In the data rows, zero lies at 4.5, halfway between 4 and 5.
Here are some points, each followed by its number:
c(4, 4, 5, 4, 4, 7, 4, 7, 7, 2, 6, 5) 0
c(6, 7, 3, 4, 8, 3, 3, 2, 6, 8, 3, 4) 1
c(3, 4, 7, 6, 3, 9, 6, 5, 2, 2, 7, 8) 2
c(2, 3, 7, 4, 4, 8, 6, 6, 3, 2, 7, 4) 3
c(4, 5, 4, 6, 5, 3, 3, 5, 4, 5, 4, 5) 4
c(4, 5, 4, 6, 5, 2, 5, 4, 4, 5, 4, 6) 5
c(6, 6, 5, 5, 4, 4, 3, 3, 5, 5, 3, 3) 6
c(5, 7, 6, 4, 3, 4, 3, 7, 4, 4, 4, 5) 7
c(4, 7, 6, 5, 7, 5, 4, 4, 6, 3, 6, 4) 8
c(1, 4, 5, 4, 2, 7, 7, 3, 3, 3, 5, 9) 9
c(4, 2, 1, 8, 6, 3, 4, 2, 2, 3, 4, 3) 10
c(4, 4, 4, 6, 4, 4, 6, 5, 3, 3, 4, 5) 11
c(4, 3, 3, 3, 4, 6, 7, 4, 4, 3, 6, 7) 12
c(2, 3, 3, 3, 4, 4, 4, 4, 3, 6, 7, 7) 13
c(4, 5, 4, 4, 4, 3, 2, 6, 2, 5, 4, 5) 14
c(4, 3, 3, 6, 5, 4, 5, 4, 4, 4, 3, 6) 15
c(7, 7, 5, 3, 4, 4, 3, 4, 5, 4, 3, 3) 16
c(4, 6, 6, 6, 3, 4, 4, 9, 4, 5, 5, 4) 17
New points follow, each followed by the numbers of its five nearest points above, looking only along the 5 directions in which the numbered points spread most, nearest first.
c(2, 8, 5, 3, 6, 5, 4, 3, 5, 5, 5, 5) 8 16 6 5 4
c(4, 4, 3, 5, 1, 5, 2, 9, 4, 1, 5, 5) 17 7 14 11 0
c(6, 3, 6, 5, 4, 4, 4, 6, 5, 4, 4, 2) 4 8 6 17 7
c(3, 6, 2, 3, 4, 2, 5, 2, 3, 5, 2, 6) 5 15 4 14 6
c(4, 7, 6, 4, 9, 3, 7, 3, 9, 3, 5, 3) 8 16 6 1 0
c(3, 3, 5, 4, 6, 6, 6, 3, 4, 3, 5, 4) 12 15 11 8 0
c(4, 4, 8, 7, 2, 8, 5, 7, 4, 3, 6, 5) 3 2 0 17 11
c(6, 4, 3, 5, 4, 3, 5, 5, 5, 8, 4, 3) 4 5 14 6 15
c(8, 4, 3, 5, 8, 3, 2, 2, 7, 9, 2, 3) 1 6 16 4 5
